In the data rows, the value 500 means zero.
Some points, one per row:
(513 519 519 512 488 492 446 449 489 557 567 543 516 490 457 489)
(485 468 497 506 520 518 479 455 486 551 553 480 392 371 422 449)
(436 461 459 462 460 459 436 480 485 552 626 570 497 484 461 485)
(458 441 469 485 559 564 537 439 437 504 562 567 523 486 434 481)
(521 620 722 806 806 594 366 199 331 616 773 718 502 412 409 430)
(557 552 508 480 395 261 270 443 648 722 688 542 400 397 401 435)
(456 487 364 366 368 357 397 443 495 601 678 747 687 609 592 530)
(437 426 455 579 667 672 523 350 258 448 630 695 627 520 479 463)
(455 440 422 493 585 678 711 545 407 338 393 447 535 529 488 525)
(560 574 622 652 577 472 348 399 558 683 604 445 315 317 344 382)
(575 677 793 860 845 696 460 286 364 423 587 610 569 519 492 516)
(481 510 522 561 574 646 649 600 449 385 346 346 426 496 495 519)
(544 611 625 569 540 483 440 459 503 477 507 551 617 633 598 561)
(453 483 501 576 568 563 467 419 460 526 569 539 458 420 441 435)
(452 475 484 446 484 455 443 468 500 562 603 550 565 516 461 493)
(464 414 424 356 328 387 423 480 504 569 638 654 673 606 569 517)
(465 464 441 464 457 457 391 387 465 622 675 675 564 515 495 481)
(486 494 466 491 435 400 439 486 571 592 580 561 547 509 491 502)
(516 484 507 529 527 520 469 388 456 557 638 654 578 534 478 482)
(421 393 371 416 509 622 631 487 385 381 466 602 658 642 591 526)
(491 446 470 473 501 592 596 528 462 380 448 467 536 533 493 528)
(511 485 500 519 635 633 624 544 462 410 363 439 450 485 507 497)
(484 443 395 287 269 287 368 546 650 678 601 496 472 482 474 483)
(602 661 740 690 503 244 144 363 660 854 775 493 296 226 325 398)
(344 292 333 540 712 739 519 334 332 557 691 590 310 201 195 321)
(449 383 360 346 442 530 627 617 480 367 425 539 635 655 602 594)
(542 565 591 631 509 451 410 435 567 603 538 438 368 363 452 442)
(397 271 166 200 396 554 736 646 495 384 395 477 565 526 537 524)
(518 474 530 539 595 663 611 550 446 333 373 371 414 467 454 487)
(481 475 464 473 488 482 495 535 507 522 491 487 494 497 474 512)
(365 310 268 325 409 472 475 407 437 602 764 695 595 485 429 468)
(431 310 251 334 382 551 588 534 490 473 483 453 398 373 421 473)
(527 539 593 535 393 324 272 378 600 730 682 563 457 421 414 462)
(485 493 457 424 348 360 423 505 557 607 579 560 544 511 530 493)
(478 476 469 424 466 442 459 490 539 534 552 556 564 516 501 489)
(489 536 506 498 473 483 560 569 566 501 401 339 327 367 439 498)
(609 673 778 848 758 573 367 255 358 513 636 694 659 611 568 537)
(481 479 497 467 478 462 462 481 530 532 526 548 559 521 510 502)
(494 471 504 451 474 488 441 474 500 566 548 530 514 510 494 495)
(568 635 727 731 602 362 252 275 507 703 781 672 579 496 463 481)
(498 521 536 596 700 699 650 598 463 340 242 288 365 383 402 471)
(578 581 614 590 499 436 435 519 536 556 494 431 480 476 525 508)
(586 589 571 475 350 369 501 628 620 495 321 398 447 543 567 562)
(508 523 497 501 497 518 527 493 512 459 465 463 478 466 511 477)
(566 600 707 705 621 464 312 383 579 731 630 410 245 239 293 354)
(366 310 306 367 549 620 535 383 440 535 612 552 372 285 311 414)
(217 102 148 432 755 859 507 132 210 686 945 685 213 0 0 150)
(560 582 584 539 447 367 422 570 615 595 474 378 368 415 451 461)
(483 512 542 517 510 537 549 520 526 464 449 454 456 490 497 514)
(502 491 496 548 581 560 439 409 494 623 587 533 386 323 351 407)
(396 375 313 446 531 626 522 416 407 542 617 518 427 289 315 400)
(528 572 570 555 531 490 418 470 594 577 525 452 404 391 437 464)
(547 535 529 528 479 429 373 414 517 616 653 625 611 519 505 509)
(555 557 497 344 139 5 64 408 702 874 877 804 709 659 595 544)
Here are 16 more points, each followed by its number:
(475 411 383 413 489 551 583 580 450 426 417 522 550 585 583 543) 0
(488 424 405 437 454 492 498 454 491 526 568 572 542 509 474 462) 1
(500 518 483 493 442 398 485 547 565 575 486 397 352 383 410 465) 2
(583 623 650 559 444 414 462 579 554 472 396 423 556 617 593 585) 3
(427 401 429 506 548 557 513 414 410 491 581 552 509 483 435 455) 4
(514 482 506 447 413 441 475 540 565 560 484 466 444 452 460 476) 5
(640 706 661 464 280 325 559 870 781 394 94 94 303 587 662 609) 6
(632 691 756 650 593 549 641 692 563 313 155 241 448 613 655 610) 7
(484 505 511 560 611 685 681 604 440 330 293 322 394 462 459 529) 8
(503 518 444 408 341 376 496 600 634 547 418 411 410 466 469 492) 9
(587 606 652 542 444 307 380 549 672 633 461 342 299 331 405 468) 10
(545 549 500 474 389 390 466 536 588 562 461 462 481 534 521 522) 11
(580 691 795 836 785 707 575 519 492 424 272 199 203 255 375 430) 12
(521 549 547 495 538 500 482 496 487 467 521 466 560 496 517 517) 13
(540 546 596 534 491 423 427 525 552 576 503 431 371 418 433 482) 14
(393 353 495 761 999 999 762 362 237 348 429 249 31 0 41 228) 15
Which of these numbered points is nearest to each point below, ignoring the 3 directions in which the first points spread most? Its number follows each.
(455 428 385 345 432 522 600 652 548 425 363 380 410 488 469 500) > 14
(463 367 275 156 146 200 434 666 736 626 523 413 383 439 422 486) > 10
(540 615 619 629 617 565 579 552 483 403 344 395 397 491 480 539) > 8
(436 404 389 438 465 506 504 474 450 486 560 549 603 534 524 499) > 4
(456 405 328 236 206 258 428 576 664 617 555 463 456 484 478 468) > 15
(482 492 471 527 541 570 497 464 450 486 488 474 456 433 449 471) > 3
(528 545 576 585 588 522 473 470 491 537 529 560 518 504 510 510) > 0
(422 364 271 86 92 174 441 713 827 689 459 277 198 318 382 438) > 6
(490 455 393 347 326 346 437 498 575 614 562 522 502 492 503 495) > 11
(653 766 769 652 478 341 407 590 582 474 388 508 663 789 795 679) > 0
(386 314 241 305 423 590 725 606 382 269 385 591 729 754 630 566) > 4
(454 424 428 468 583 607 527 434 419 497 580 558 488 376 422 460) > 13
(446 420 414 407 465 521 577 555 474 492 452 456 529 538 513 513) > 3
(659 780 830 773 597 410 386 546 638 543 394 298 293 364 447 499) > 12
(445 402 334 319 334 496 622 642 540 395 327 432 503 570 588 557) > 11
(434 365 227 101 80 216 547 860 872 613 240 5 0 128 295 402) > 6
(391 300 259 326 404 513 569 535 533 571 553 416 294 285 331 388) > 2
(480 489 491 439 460 500 518 527 504 476 462 463 512 527 511 489) > 3
(469 444 431 321 276 370 459 645 725 599 416 251 226 249 377 423) > 6
(505 525 468 453 408 382 360 435 567 594 659 568 547 499 475 507) > 13
(580 623 668 611 583 619 615 648 539 331 231 276 438 540 576 525) > 5
(524 578 568 495 525 496 503 558 563 450 404 409 467 516 505 517) > 8
(505 549 558 733 861 929 849 688 398 155 55 115 217 318 400 417) > 9
(544 565 561 607 588 495 444 458 466 522 534 541 463 496 486 511) > 0
(476 427 373 335 319 407 515 619 644 530 429 363 372 393 422 469) > 12
(492 485 455 325 264 271 381 552 676 602 559 522 507 525 511 487) > 5
(626 738 818 788 653 439 337 342 513 606 600 511 491 461 485 514) > 13
(587 592 631 617 533 410 456 497 559 552 471 470 477 519 526 500) > 11
(494 524 431 338 295 301 519 694 738 583 381 237 244 326 441 462) > 6
(494 482 447 446 480 513 513 523 457 484 465 501 544 507 529 505) > 13
(386 273 252 322 442 586 552 485 487 568 571 464 301 197 267 362) > 9
(499 474 479 454 505 496 523 569 536 497 462 414 418 443 471 471) > 7
(606 694 706 675 459 369 368 514 605 591 495 388 419 491 529 516) > 7
(498 490 547 563 628 699 701 596 421 298 276 336 444 533 530 526) > 3
(588 630 637 538 396 367 404 610 668 552 393 328 390 467 543 510) > 12
(495 464 449 416 444 486 505 542 522 476 489 466 516 516 514 503) > 3
(469 435 496 527 556 568 514 425 424 474 573 554 563 535 503 477) > 4
(487 437 421 433 473 488 489 485 510 547 525 482 432 463 435 466) > 11
(565 589 568 535 407 275 372 594 744 692 450 237 172 189 332 423) > 6
(593 662 659 569 422 335 421 567 620 508 452 455 488 536 610 566) > 8
(518 563 561 506 428 419 523 571 542 454 407 440 550 616 605 565) > 3
(531 533 549 523 490 450 437 475 499 551 531 508 472 490 480 503) > 3
(508 537 582 543 573 488 471 477 546 537 537 499 412 415 484 472) > 7
(580 615 561 490 388 339 461 641 668 547 376 326 389 474 550 542) > 12
(531 494 518 527 569 577 623 601 495 389 365 320 356 410 464 478) > 14
(466 444 447 397 395 446 506 578 595 547 392 381 383 396 460 505) > 12
(384 250 117 60 167 419 713 699 585 396 370 400 545 583 585 536) > 7
(557 543 608 567 502 445 446 463 522 576 520 475 428 415 441 472) > 5
(522 511 536 503 528 472 497 496 525 510 484 484 400 428 483 495) > 7
(428 449 430 471 528 558 496 457 462 523 557 540 497 403 430 411) > 13
(479 465 447 376 376 382 540 669 694 548 379 212 190 230 371 453) > 6
(510 520 396 378 360 338 420 495 534 552 590 634 623 627 600 582) > 0
(614 609 652 638 601 576 508 534 468 419 387 439 549 624 611 541) > 0
(557 628 628 642 550 457 421 477 558 553 445 420 381 478 501 450) > 11
(471 497 503 493 492 428 461 499 555 559 504 446 429 439 457 475) > 7
(609 678 789 750 622 418 301 421 605 653 569 351 284 249 329 420) > 12
(322 175 175 212 462 670 746 546 320 323 518 608 629 572 496 517) > 4
(510 503 506 421 351 371 451 565 616 541 459 414 480 539 552 514) > 7
(517 511 552 612 681 719 667 658 446 305 200 226 298 416 488 517) > 14
(582 678 704 665 520 374 375 487 578 588 502 390 357 361 454 464) > 2
(636 675 646 541 411 298 479 582 632 516 415 431 557 654 678 629) > 11
(507 500 486 484 471 504 516 597 555 530 403 347 383 412 422 456) > 9
(496 506 516 502 478 442 458 527 557 569 504 437 377 400 423 465) > 14
(502 464 437 371 368 388 474 597 635 630 438 331 279 305 360 435) > 10
(570 540 535 452 359 350 464 605 697 560 372 282 296 400 439 482) > 10
(601 652 730 772 773 755 704 587 418 221 152 269 414 532 566 555) > 3
(486 539 531 561 600 572 489 496 509 517 488 427 410 385 419 471) > 8
(378 331 295 373 531 564 543 488 459 515 561 495 405 350 333 402) > 8
(470 426 351 333 360 437 553 658 610 498 405 337 396 455 450 507) > 2
(400 350 275 261 295 450 632 662 590 474 351 359 418 441 445 486) > 9
(440 382 291 282 291 358 513 625 672 602 457 333 321 330 373 438) > 10
(488 477 364 309 226 331 548 732 703 535 314 262 292 392 452 492) > 6
(543 638 672 763 852 882 830 645 380 160 27 67 224 357 434 446) > 2
(509 467 508 466 492 426 452 520 564 624 548 377 290 357 384 441) > 2
(573 653 704 750 679 486 374 413 500 642 563 399 339 340 396 417) > 7
(529 555 583 591 552 537 450 487 557 536 486 394 381 441 460 458) > 7
(458 366 293 273 322 427 547 638 637 530 451 340 290 355 374 449) > 10
(471 483 433 471 458 476 425 440 513 583 643 617 500 426 426 432) > 1
(549 588 640 655 597 464 421 513 565 563 446 338 254 304 386 444) > 12
(497 463 440 401 363 417 530 577 571 515 433 420 393 401 440 482) > 9
(572 676 712 644 479 274 321 483 733 764 556 291 165 196 272 415) > 6
(572 622 674 582 504 475 510 605 537 412 384 416 539 593 608 595) > 3
(500 491 492 466 458 440 483 529 604 605 510 367 304 341 345 453) > 12
(656 753 875 833 615 314 177 382 684 797 607 331 170 181 264 360) > 10
(451 397 406 406 505 609 712 648 537 341 249 300 372 424 478 511) > 9
(460 506 484 487 499 507 513 567 562 502 431 439 455 448 461 501) > 8
(518 456 418 408 432 426 483 485 539 519 552 561 537 586 527 519) > 1
(487 422 342 281 321 530 670 660 520 313 296 489 659 708 669 640) > 1
(557 625 684 636 537 432 386 509 579 615 522 419 371 388 440 477) > 14
(471 405 349 314 288 378 595 641 614 503 350 312 295 366 399 436) > 10
(465 458 396 266 182 165 206 388 597 766 854 807 703 623 557 525) > 4
(487 477 480 437 441 437 553 618 593 475 378 340 339 404 458 484) > 2
(480 503 462 428 419 450 525 582 590 539 420 366 380 410 433 479) > 9
(477 488 471 472 494 518 507 503 460 507 446 499 492 487 487 497) > 3
(519 557 560 580 569 601 605 564 444 387 306 399 455 555 529 538) > 3
(440 415 344 251 218 230 334 458 572 682 748 729 710 664 571 547) > 4
(532 553 578 541 482 377 333 510 620 689 542 348 213 187 336 371) > 10
(686 779 826 694 452 270 338 595 662 592 426 390 451 563 591 548) > 14
(451 469 434 455 503 512 497 486 534 542 538 477 439 430 430 461) > 8
(404 339 279 323 403 468 550 504 570 603 567 467 401 324 346 403) > 9
(649 784 903 833 646 452 389 527 636 560 385 258 224 317 410 461) > 10
(394 327 344 500 619 724 646 415 392 445 512 453 294 264 301 366) > 11
(514 531 537 535 521 492 477 537 503 458 485 493 474 493 521 492) > 3
(476 467 401 343 296 352 487 617 628 549 463 400 391 422 461 477) > 12
(625 678 686 581 408 339 443 584 657 508 399 371 491 573 595 595) > 7
(547 569 528 466 409 426 514 603 569 466 367 459 557 636 635 593) > 3
(592 663 813 787 677 517 331 365 526 623 634 482 405 374 442 443) > 3
(351 281 262 425 558 570 411 228 341 653 896 780 520 341 284 335) > 4
(511 476 410 272 167 125 265 580 728 674 610 538 547 543 581 551) > 14
(541 528 570 621 635 629 615 542 456 396 405 385 386 438 458 497) > 8
(585 581 563 487 397 367 502 596 610 515 417 433 503 582 575 569) > 11
(442 421 441 530 607 663 569 399 322 454 599 674 646 571 474 464) > 4
(509 515 548 580 552 547 519 451 406 414 518 589 660 609 572 531) > 4
(400 342 320 372 445 537 519 512 493 564 572 469 402 333 360 378) > 5
(508 493 480 510 521 489 481 511 494 486 494 525 484 503 537 496) > 0
